In the data rows, the value 128 means zero.
Here is a table of points, one per row:
[140 111 122 163 118 148 151  51 197 115  88 161 140 128 162 141 114  53 115 138 143 143 166 164 158 138 161 179 131 144 163 155 156 137 156 152 120 117 135 120  91 119  97 135  59 109 144 109 127 133 107 203  99 103 235 135 126 125  98 104 140 116  95 105]
[115 117 103 135 139  64 156 131  96 112  74  83 126 124 100  89 120  76 106 145 106 136 171 140 158 128 125 125 114 122  82 115 147  97 120 140 137 134  85 120  95 111  80 109 119 111 115 120 107 149 151 108 153 144 120 162 117  93 165 126 134 126 130  95]
[156 136 158 130 134 130 111 255 146 156 126  99  91 144 187 114 169  56 160 122 124 149 160 190 138 144 144  57 100 156  57 220  99 245  99 109 149  91 128 108 117 137 217 226  73 118 108 138 143 119 105 112 209 120  93 154 138 237 131 135 114 211 104  89]
[151 124 125 146 146  84 148  92 113 113  85 104 129 162  81 114 126 106 134 105  85  70 139 140 123 171  81 152 112 126  97 151 140  74  91 127  90 111 118 129 142 159 151 140 121 156 124 127 119 137 124 133 122  93  90  91  90 110 135  93 118 127 114 135]
[195  77 137  71 165 132 149  83 123 120 151 151 141 121 126 129 139  93 125 145 167 123 125 169 124 143 134 136 152 108 175  45 109 152  90 174 139 137 187 227 151 127 145 128 214 118 135 133 137 122 143  82 207 130 153  72 183 113 130 187 126 131 132 129]
[ 95 120 137 127 116 152  89 110 117 154 142 150 146 130 122 110 115 129 135 127 120  69 148 125  90 129 101 131 130 101 146  52 145 153 124 161  90 130 173 125  94 123 137 140 122 119  96 130 180 130 128  54 109 132  95 150 171  85  87 125  98 129  92  95]
[128 107  72 255 113  85 111 136 107  49  44 198 135 133 150 131 132 134  96 158 255 105 104 195  98 141 194 126 127  96 216 205 142 128 166 157 149 102 217  85 158 116 110 174 254 138 157 164 135 129 118 167  51 212  98 141 117 155 130 133 123 160 247 122]
[132 111  60  91 110 130 130 115 115 139  91 160 102 124  97 106 116 105 145 125  93 116 150  96 129 138 177 127 113 113 103 121 120 100  96  98 157 112 100 131  97 115 153 132  98 144 124 134 131  86 122 129 114 135 135 135  93 115  82 119  90 127 156 159]
[ 91 118 111 120 109 142 168 132 135 126  57  78 153 129 101 177 125 107 167 137  99 126  98  87 141 134 125  79  99 123 115 112 103 107 155 138 121 112 108 120 137 125 110 143 130 117 133 119 132 139  94 129 110 143 122  59 131  96 138 115  89 137 108 130]
[140 126 185 132 133 105  60  94 132 205 134 152 151 152 135 123 132  78 155  94 120 180 134 115  96 145  84 157 123 142 207  71  90 136  60 141 203 149 177  69 185 123 114  78 235 178 122  97 101 112 127 135 203 185 171  87 174  85  99 112 160 149 128  92]
[123  99 163 164 142 162 126  77 131  58  76 126 131 120 121 109 106 116 142 117 111 151 108 139  99 110 179  81 122 151 125 104 130 122 140 115 148 161 149 111 107 141 165  97 112 123  86 106 131 134 150 124  72  81 171 118  71 142 150 137 137 143 106 156]
[142 255 158 115 128 116 215 124  79  31 188  88 177 101 149  96 136 255 139 106 127 211 223 134 126 133 140 129  87 105 121 198  65 149 140 130 124 120 130 148 131 132 184  65  86 162 120 120 138  98 130 148 115 218 218 109 124  97  96  70 113  95  74 128]
[153 137 116 228 109 166  80 184 115 118 162 173  97 114  87 133 141 126 120 124 165 104 107  99  89  47 120 131 162 122 111 152 145 117 158 149 138 122 147 207 101 112  71 159  94  88  73 124 123 134 119 126 152 114 129  77 102  91 120  90 149 127 106 167]
[103 117 119  73  91 104 151 116 114 121  97 135  74  81 103 105 127 125  83  92  83 152 136 132 142  86 114 119 138 129 120 103 133 109 117 136 117 133 136 131  91 142 127 175 112 153 144 124 128 149 105 156  82 125 113 147  99 127  88 173 164 119 119 105]
[157 108 140  46 143 144 125 148 108 117 102 168 105 165 134 173  85 133  97 123  84 111 104 119 137 130 136 107  97 114 134 138 144 120 153 126  95 136 101 135  85 137 113 113 140  69 124 126 109 126 134 154 104 162 106 138 115 127 108 114 154 124 119 104]
[152 115  98 126 123 115 137 110 122 113  91 103 121 101 164 138 195 110 129 144  80  88  53  95 113  86 114 106  95 125 131 150 117 111 123 130 111 120  57 118 109 129 146 138 114 131 159 131 126 115 169 132  96 111 120 132 181  89 131 115 115 104 130  95]
[121 171 103 114 125 185 206 108 224 223 191  95 118 127 153 124  76  77 118  95 137 131 124  93 126  74  70 125 120 160 124 236 110  39  87  92 176 145 170 134 213 142  96 138 168  68 129 118 139 137 137  65  81 172  95 255 168 209 195 133 126  99  63 234]
[133  90 108  71 128  89  54  78 120 156 190 147 118 123 157 147 128 132  94 123 129 167 148 166 101 120  59 131 153 118 170  87 138 157 157 149 196 148 149 136 152 127  83 115 175 168 106 167 129  84 131 126 146  56 101  79 166 117 141 128  93 142 116 134]
[164 199 177  97  98 143  92 255 225 116 199  80 163 131 131 115 151  86 144 111 255 117 127 150 206 149 183 132 129 166   0 159 130 148 160  92 103 145  89 102  24 126 193 174 255 199 146 148 124 122 128 133  81  94  72 146 141  77 108 131 140 191 113 163]
[106 211 142 129 117 119 247  23  97 228 122 118 114 117 156 107 166 255 163 128 235 157 138  21 147 143 128 157 138 109 100 181 184 223 106 126 128 149 112 129 131 157 110 107 107 109 159 153  80 128 148 101 172 120  66 111  85 241 148 117 121 167 116  52]
[123  82 110 255 150 202  73 255 155 123 193 188 111 133 105 144 128 165 121 137 155 144 128  94 135 185  47 148 166 152 125  88 148 144 165 141 231 143 122 255 189 137 112 125 134 114 186 107 109 132 144 153  51 114 145 177  86  87 154 166 125 138  86 121]
[106  84  92 181 155 148 194 153 106 110 255 136  92 122  93 124 100 109 155 182  92 132 177 109 146 102 230 135 130 155 255 169 168 102  90 156 127 147  77  74 253 122 139 163 152  95 133 142 119 163  95 176 126 105  82 134 101  85 135 126 136 130 118 128]
[137 116 111 133 123 188 119 143  95  62 125 154 103 126 121 165 139 130 111 127 143 144 114 124 110 167  90 129 142 116 112 128 137 122 125 128 102 125 144  46 102 110  87 145  87 119 123  99 112 176 133  98 122 105 117 113 149 124  96 141 146  99 120 167]
[179 118 152 138 113 136  34  41 137 194 183  83 154 173 111 136 115 194 123 141  93 144 103 181 110 144 136 128 154 113 199 108  94  96  94 146 186 129 150 153  93 131 164 187 223 152 148 138  87 148 124 145 255 191 246 132 219 129 137 212 130 141 115 102]
[103 163 145  86 193 132 122 127 111 118 106 133  78 116 121 161 132 108 127 175 107 139  87 125 131  91 108 113 146 132 108 126 158 100 151 208 110 116 121  96 105 151 111 136  87 129 143 116 148  69 109 143 113 133 143 135 144 117 131 145 109 124 173 147]
[ 92 130 179  84 130  94 187 197 138 167 103 118 131 137  84 135 146 255 144 110 222  99 204  94 146 119  92  87 104 152 222 189 163 147  97 125  96 144  61 124 106 140 122  60  94 210 141 163 185 136 187 104 173 109 250 112  73 177 148 106 116  25 150 108]
[179 245 122 128 125 118 155 142 207  42 231  54 178 145 133 113 124 149 106 104  89 101  41 138 161 143 164 129 109 143  72  48 121 223 110  97 120 135 140 119 139 107  72  85  62 216 159 174 126 126 132 152 134 203 101 141  64 146 124  87 122 136 135 130]
[126 105 203  97 107 118 137 113 100 103  85 101 106 149 150 119 125 113 151 114  91 123 149 105 143 141 102 164 134 120 135 124 151  98 138  85 116 105 108 134 107  74  94 166  95 118 134 146 134 118 108 120 103 158 106 138  96 101 144 156 131 139 149 150]
[131 128 110  96 138 123 125 125 121 147 107 140 110 118 151 108 127 130  98 149  73 106 152 107 105 150 135 106 156 170 104 132 111 151 147  85  73 125 148 118 100 148 106 119 129 101 108 112 129 161 107 143 119 110 137 131 102  84 156 142 120 106 173 146]
[ 93  93 135 177 112 127 138 112 157 131 128 167 123 122 111 132  77 148 119 133 137 130  96 154 117 128 124 112 133 130  77 174 135 108 116 107 113 150 163 112 126 142 118 108  28 114 102 114  97 109 157 119  80 119  96  91 242 104 129 140 152 180 216 132]
[ 96 112 109  66 124 124 130 141 135 125  89 105 102 120 113 138 139 102  97 127 101  94  94 111 110 168 164 162 173  93 114 154 135 110 139 122 125 122 101 136 138 110 147  86 108 131  97 126 122 133 119 135 119 155 117 113 114 107 143 160 113 114 113 109]
[130 125 109  92 131 102  98 138 124  95 108 189 173 123  97 116 143 139 138 120  80 130 112 117 137 112 128 188 109 127 100 126 143 130 155  90  87 134 115 101 181 132 127 164 129 100  97 112 133 114 119 108  98 111 167 119 119 129 158 139 150 110 142 119]
[122 104 135  78  88 111 131 165 103  54 126 116 171 120 142 132 107  90 129 190 121 147  95  99 118 137 125 112 187 110 124  78 131  92 135 135  98 125 168 126 129 127 158  96 106 159 128 154 124 121 124 177 101  80 169 159 115 185 152  71 152 107 130 102]
[123  89 161  96 105  76  66  83 122 137 128 158 149 134 146 149 135 147 144 134 136 169 106 123 141 131 181 134  78 144 149  43  99 133 124 203 142 117 134 180 147 165 122 105 146 134 100  96 154 180 125 118 158  98  72 152 186 122 120 114  90 116 140 160]
[116 128 114 110 153 157  53  75 112 158 121 142 130 174 117 167 151 139  98 136 121 117 207 137 137 102 147 119 157 126 138  45  83 121 152  98 147 118 157 137 151 106 164  97 105 147 149  97 152 102 145  78 133 100  67 134 151 107 159 133 178 132 137 110]
[128 117 126 119 130 108 143 118 117 131  80  96 156 103 142 113 115 107 140 123 114  83 106 131 102 150 110  82  99 108  97 143 110  88 150 109 103 110  85 137 190 118  93  97 120 118 140 130 124 115 109 121 177  79 121 163  92  86  60 103 151 142 155 121]
[105 159 111 223 143 135 152 198 103 255  80  75 136 101 203 125 129 108 132 108 108 166 116 182 143 100 107 179 133 115 142  86 125 161 135  91  74 141  63 107  96 119 217 112 121  60 147 143 137 121 121 102 204 123  86  93 129 255 112 152 127  94  87 221]
[ 82 105 104  90 156 147 101  90 105 110 175 138 129 120 110 104 134 112 164  95 136  93 112 167 132 108 105 149 114 126 110 146 105 113 141 100 123 105 139 107 104 124 107 126 121  69 124 106 132 158 134 155  90 117 138  95  90 128 128 115 114 107 156 105]
Along one direction, these points spread out more than along any other. Take the direction at right angles to it along which they spread out most. Go by this last direction. How far along it is each point below, from 0 to 99? The average is 50, and the first point in the table lies past the average. One standard deviation of the points above along it is 16.
[115 117 103 135 139  64 156 131  96 112  74  83 126 124 100  89 120  76 106 145 106 136 171 140 158 128 125 125 114 122  82 115 147  97 120 140 137 134  85 120  95 111  80 109 119 111 115 120 107 149 151 108 153 144 120 162 117  93 165 126 134 126 130  95] 60
[157 108 140  46 143 144 125 148 108 117 102 168 105 165 134 173  85 133  97 123  84 111 104 119 137 130 136 107  97 114 134 138 144 120 153 126  95 136 101 135  85 137 113 113 140  69 124 126 109 126 134 154 104 162 106 138 115 127 108 114 154 124 119 104] 63
[156 136 158 130 134 130 111 255 146 156 126  99  91 144 187 114 169  56 160 122 124 149 160 190 138 144 144  57 100 156  57 220  99 245  99 109 149  91 128 108 117 137 217 226  73 118 108 138 143 119 105 112 209 120  93 154 138 237 131 135 114 211 104  89] 32
[152 115  98 126 123 115 137 110 122 113  91 103 121 101 164 138 195 110 129 144  80  88  53  95 113  86 114 106  95 125 131 150 117 111 123 130 111 120  57 118 109 129 146 138 114 131 159 131 126 115 169 132  96 111 120 132 181  89 131 115 115 104 130  95] 62
[140 126 185 132 133 105  60  94 132 205 134 152 151 152 135 123 132  78 155  94 120 180 134 115  96 145  84 157 123 142 207  71  90 136  60 141 203 149 177  69 185 123 114  78 235 178 122  97 101 112 127 135 203 185 171  87 174  85  99 112 160 149 128  92] 21
[121 171 103 114 125 185 206 108 224 223 191  95 118 127 153 124  76  77 118  95 137 131 124  93 126  74  70 125 120 160 124 236 110  39  87  92 176 145 170 134 213 142  96 138 168  68 129 118 139 137 137  65  81 172  95 255 168 209 195 133 126  99  63 234] 36
[ 91 118 111 120 109 142 168 132 135 126  57  78 153 129 101 177 125 107 167 137  99 126  98  87 141 134 125  79  99 123 115 112 103 107 155 138 121 112 108 120 137 125 110 143 130 117 133 119 132 139  94 129 110 143 122  59 131  96 138 115  89 137 108 130] 61
[151 124 125 146 146  84 148  92 113 113  85 104 129 162  81 114 126 106 134 105  85  70 139 140 123 171  81 152 112 126  97 151 140  74  91 127  90 111 118 129 142 159 151 140 121 156 124 127 119 137 124 133 122  93  90  91  90 110 135  93 118 127 114 135] 61
[195  77 137  71 165 132 149  83 123 120 151 151 141 121 126 129 139  93 125 145 167 123 125 169 124 143 134 136 152 108 175  45 109 152  90 174 139 137 187 227 151 127 145 128 214 118 135 133 137 122 143  82 207 130 153  72 183 113 130 187 126 131 132 129] 31
[123  99 163 164 142 162 126  77 131  58  76 126 131 120 121 109 106 116 142 117 111 151 108 139  99 110 179  81 122 151 125 104 130 122 140 115 148 161 149 111 107 141 165  97 112 123  86 106 131 134 150 124  72  81 171 118  71 142 150 137 137 143 106 156] 63
[106  84  92 181 155 148 194 153 106 110 255 136  92 122  93 124 100 109 155 182  92 132 177 109 146 102 230 135 130 155 255 169 168 102  90 156 127 147  77  74 253 122 139 163 152  95 133 142 119 163  95 176 126 105  82 134 101  85 135 126 136 130 118 128] 55
[ 96 112 109  66 124 124 130 141 135 125  89 105 102 120 113 138 139 102  97 127 101  94  94 111 110 168 164 162 173  93 114 154 135 110 139 122 125 122 101 136 138 110 147  86 108 131  97 126 122 133 119 135 119 155 117 113 114 107 143 160 113 114 113 109] 62
[126 105 203  97 107 118 137 113 100 103  85 101 106 149 150 119 125 113 151 114  91 123 149 105 143 141 102 164 134 120 135 124 151  98 138  85 116 105 108 134 107  74  94 166  95 118 134 146 134 118 108 120 103 158 106 138  96 101 144 156 131 139 149 150] 62
